In the rows, zero is written as 128.
Each named move below is a turn or a mirror, shown by a few rows before and after it. Which moves, in which order, take the first row of each later pair to the second? The first pair is answered.
k659 (before -> after):
[158 148 138 131 149 127 140 117 133] -> [158 146 136 133 146 126 141 118 136]
[133 113 123 106 135  87 165 130 123] -> [130 120 118  98 154  92 147 132 111]
[108 134 108 121 129 133 113 141 132] -> [113 123 114 130 108 127 131 138 147]
k861 (before -> after):
[165 117 114 123 162 100 146  94 159] -> [170 142 113 119 180 120 132 102 139]
[150 152 105 131 122  72 123 132 124] -> [148 154 104 143 131  79 112 134 132]
[142 157 145 167 150 140 116 162 142] -> [149 148 148 108 112 120 169 155  94]
k770 (before -> after):
[ 86  72 162 146  68 124 130 137 142] -> [117  95 145 170 115  81 117 126 194]
[132 188 157 134 188 134  58 124 117] -> [ 93 160 178  99 116 147  90 134  53]
[127 104 114 145 128 132 125 125 152] -> [118  98 121 135 113 140 130 129 136]
[114 118 124 102 130 140 115 127 106] -> [120 126 120 105 134  94 124 124 120]
k706 (before -> after):
[ 95 119 143 128  94  97 135 128  95] -> [ 87 122 151 146  91 117 129 138  99]
[146 136 113 131 142 178 118 124 152] -> [149 133 100 109 155 160 120 116 149]
[133 134 161 146 110 125 134 150 125] -> [128 132 157 150 122 145 114 149 128]
[129 103 130 127 104 167 139 105 142] -> [128  99 124 121 117 166 132 102 145]
k759 (before -> after):
[163 107 145 166  79  99 168 114 178] -> [ 98  61 126 129  78  82 123 111 154]
[160 120 140 139 101 143 175 129 143] -> [102  79 133 143  99 141 127 130 149]
[119 109  96 112 127 105 125 120 132] -> [157 136 106 127 128 112 150 120 138]
[113  87 136 109  68 155 170 120 100] -> [135 102 145 142  67 166 181 123 121]

Between the rows of a pair lie 2 to 3 moves.
[103 123 118 112 145 184  86 125 109] -> [140 157 125  82 115 105 161 121  87]
k759, k770
[166 157 148 185 120 120 151 133 175] -> [155 175 158 140 101 157 163 149  89]
k861, k706, k770
[116 104 111 182 119 126 107 130 183] -> [110 108 105  97  91  77 148 124 102]
k759, k706
[148 129 116 142 170 120 130 111 160] -> [156 129 125 150 153 122 150 110 163]
k861, k659, k861
[ 96 112 143 129 121 135 126 144 130] -> [119 142 143 127 127 101 146 144 126]
k861, k770, k759
[129 157 117 105 161 142 108 145  91] -> [135 122 147 158  92 159 153 142 146]
k659, k706
[161 147 135 154 123 181 136 134 170] -> [167 148 132 154 116 127 151 128 187]
k861, k770, k861
[132 130 116 144 144 180 151 120 117] -> [142 119 109 140 126 115 179 106 143]
k861, k770
[154 159 145 148 128 111 190 126 123] -> [138 139 148 173 138 183 156 130 137]
k861, k770
[130 120 138 116 114 103 123 125 108] -> [131 124 128 127 138 101 103 122 127]
k706, k770, k759
[131 135 139 135 112 126 162 133 133] -> [112 124 137 133 107 115 151 132 133]
k659, k861, k706
[166 170 128 131 141  97 137 169 136] -> [135 130 141 107  91 151 152 170  97]
k861, k770, k770
[101 128 145 162  95 124 126 143 151] -> [103 129 145 167 102 141 118 145 154]
k770, k770
[149 159 136 140 125 126 162 136 122] -> [124 147 143 137 108 143 157 142 104]
k706, k706, k770
[116 120 124 166 112 130 109 151 150] -> [159 166 122 147 132 133 135 151 126]
k659, k759, k759
[132 115 129 168 110 135 138 126 164] -> [113 107 136 158  99 157 129 134 137]
k861, k759, k659
[137 126 134 128 136 145 106 128 139] -> [122 113 130 121 127 116 107 124 146]
k759, k770, k861
[129  99 143 138 132 153 103 142 122] -> [152 116 149 122 128 157 130 141 102]
k861, k759, k659
[148 100 104  81 119 171 127 121  91] -> [160 110 130 158 104 191 131 134 147]
k770, k759, k770
[156 131  98 120 140 122 157 142 111] -> [129  97 102 158 129 144 130 144 147]
k770, k659, k759
[108 100 110 114 135  96 128 125 161] -> [ 93 113 117 127 148 154  95 140 140]
k770, k770, k861
[136 140 161 200  79 117 170 145 178] -> [111 142 125  64 108  74 159 133  63]
k659, k861, k659
[171 121 131  87 121 131 181 125 114] -> [135  93 124 157 151 142 109 128 188]
k770, k759
[107 114 107 115 148  65 105 118 145] -> [118  82 124  90  89 131 160 110 122]
k770, k861, k659
[126 136 136 132 136 159 121 135 128] -> [110 126 129 137 130 111 117 132 145]
k759, k770, k861
[132 162 154 142  96  93 159 153 103] -> [122 173 144 129 137 149 113 159  77]
k659, k770, k770
[111  96 143 129  94 155 135 123  96] -> [136 112 125 162 154 156  99 116 147]
k770, k759, k770
[104 107 115 148 113 181 121 101 136] -> [122 118  92 136 145 107 121  85 166]
k706, k770, k770
[141 128 139 144 132 153 135 131 131] -> [149 130 137 132 126 120 152 128 133]
k861, k770
[110 108 122 137 120  85  85 151 130] -> [174 148 115  99 145  99 127 139 108]
k770, k706, k759
[124 140 155 191  93 161 122 141 129] -> [130 170 156 184 102 137 124 148 104]
k770, k861
[155 161 139 127 156 126 146 127 125] -> [111 106 129 103 127  92 138 114 129]
k861, k759, k759
[119 151 137 137 106 114 150 148 103] -> [109 152 120 150 148 112 104 147 123]
k659, k770, k759
[140 116 133 133 119 158 144 119 137] -> [133 109 128 111 112 126 153 115 126]
k706, k706, k770
[149 183 152 152 112 117 155 149 123] -> [ 80 117 142 155  97  97 108 145 143]
k861, k759
[141 131 153 137  88 137 171 152 108] -> [ 95  98 134 122 119 163 105 150 100]
k706, k759, k706
[158 127 110 100 155 158 123 127  94] -> [161 104 133 137 104 163 160 124 128]
k659, k706
[110  73 103  70 144  90 130 106 138] -> [131 124 117  56 137  90 157 122  87]
k861, k861, k706
[110 111 107 112 145  62 110 122 134] -> [161 155 115 121 159  72 142 125 134]
k759, k659
[128 147 120 117 132 113  99 141  97] -> [147 148 141 146  97 136 137 145 114]
k759, k770, k659
[ 78  87 142 151  98 162 102 139 122] -> [131 143 144 107 112 176 144 141  63]
k861, k759
[108 151 153 173 106 140 118 147 109] -> [106 135 121 140 158 150  76 130 111]
k706, k706
[120 146 124 122 156 128 109 133 104] -> [140 158 126 131 157 127 122 133 113]
k759, k706
[ 92 176 153 162 111 105 111 171  81] -> [116 196 137 148 151  90 104 161  86]
k706, k759, k770
[138  97 130  89 106 120 168 117 115] -> [102  76 133 128 115 162 117 126 136]
k861, k770, k706
